One turn sends every row of this set to another row. A few are shown first. Where does it send the rows asked after them?
B: [-10  17 -32 -11   2 -15 -12  -4  -9  10  -7  37  36 -28 -13  -3 -27  22
  30 -13  14 -10 -23   8  -1  10   7  20 -27  27 -25 -26   9  11]
X: [ -7   7  13  -3  -2  -8  -3   0  -1   9 -14   4   9 -14  11  -4 -17  21
 -35  -7   9  -7 -11  19  10   6   3 -30 -44  20 -19 -17 -24  -1]
Z: [-20  14  21  11   7 -10  28  -8  -4 -20   2 -16   5   2   0 -10 -13   7
 -22 -14   9  -3  -2  30  -5  10  11   8 -10  11 -32  -3 -29  -5]
D: [ -7  39 -16   2  -5 -29  31 -20 -17   8   7  20  32  -7   9  -7 -21  -2
  17 -15  13 -13  -2  17 -22  -6   9  31 -15  12 -17  -5 -16 -13]
R: [  7   7  -1  -2  -4   3  -1   2   5  25  15  32  -7  -6 -25   2 -26   6
  21   7   9  -6 -12   3  -9 -26  -8  12 -33  20   7  21  -7  22]
M: [-22   7   7   5 -12 -19  -6  17   4 -24  -5 -12   4  -9  14   3  -5   7
  -9  -6   3  -7   0  30  -7  -5 -11 -23 -37  18 -26 -21 -26  -9]
A: [-23   9   9 -18  -2  -6  -3 -17 -15   7 -24   5  14 -19 -23 -14 -15  24
 -14  -3   0   0 -20  30   1  17  19 -10 -15  27 -46 -17 -10  22]
U: [ 27  21 -15  25   8  -8  12  14   1 -19  -3  25  15 -25  -6  13 -40  10
  35 -19  20 -19 -16  25 -15   9  -2  23 -20  16   0  -2 -12   2]
P: [ -6 -10 -16  12   7  -8  25  -3 -11  17  10  14  16  18 -28   0 -11  11
  11 -28   9  -5 -20  -1 -25   5  -5  29 -37  38 -38 -12 -21  37]
Y: [ -8  15 -10   2   4 -15  -9   2   5   6  10  19  -6   7 -19  -6 -19  16
  22  -2  14  -2  -5 -14   6 -43 -10  22 -31  20 -14   6  14   2]
G: [  0  13  13  12 -13 -12 -10   0   2  -8 -32  10   4 -26   7   6 -16   8
 -18   2   4  -7 -13  29 -16  -3 -19 -34 -21  29 -31 -20 -19  16]
H: [ 21   8 -12  20   2 -10  19   3 -11   9 -16   4  20  -2 -38  -1 -10  25
  35 -25  -3 -10  -9  20 -32  -2  16  11 -57  34 -35   7 -10  33]
V: [ 10  12  -9  36   4 -13  23   4   6   0 -13  -2  34  34 -16  -6 -26  18
  16 -10  15   1 -15   6 -34 -14   6  31 -41  25 -42  -4  -2  16]
J: [  1  29  -1  18  -5  -9   3  -7  15  12   7  23   8 -20 -14  -7  -3   4
  27   3   1  -6   8   2 -19 -41  -7  12 -32  20 -13  25  10  16]
C: [ -2   5  15  22   4   5  -8  19  15 -37 -23  -8  11 -22 -17   2 -25  19
   7   1   7  -3 -17  44 -13  17   5  -6 -14  19 -34  -9  -9  19]

A -> Z
U -> B
Now these:
G -> X
Y -> J
H -> P

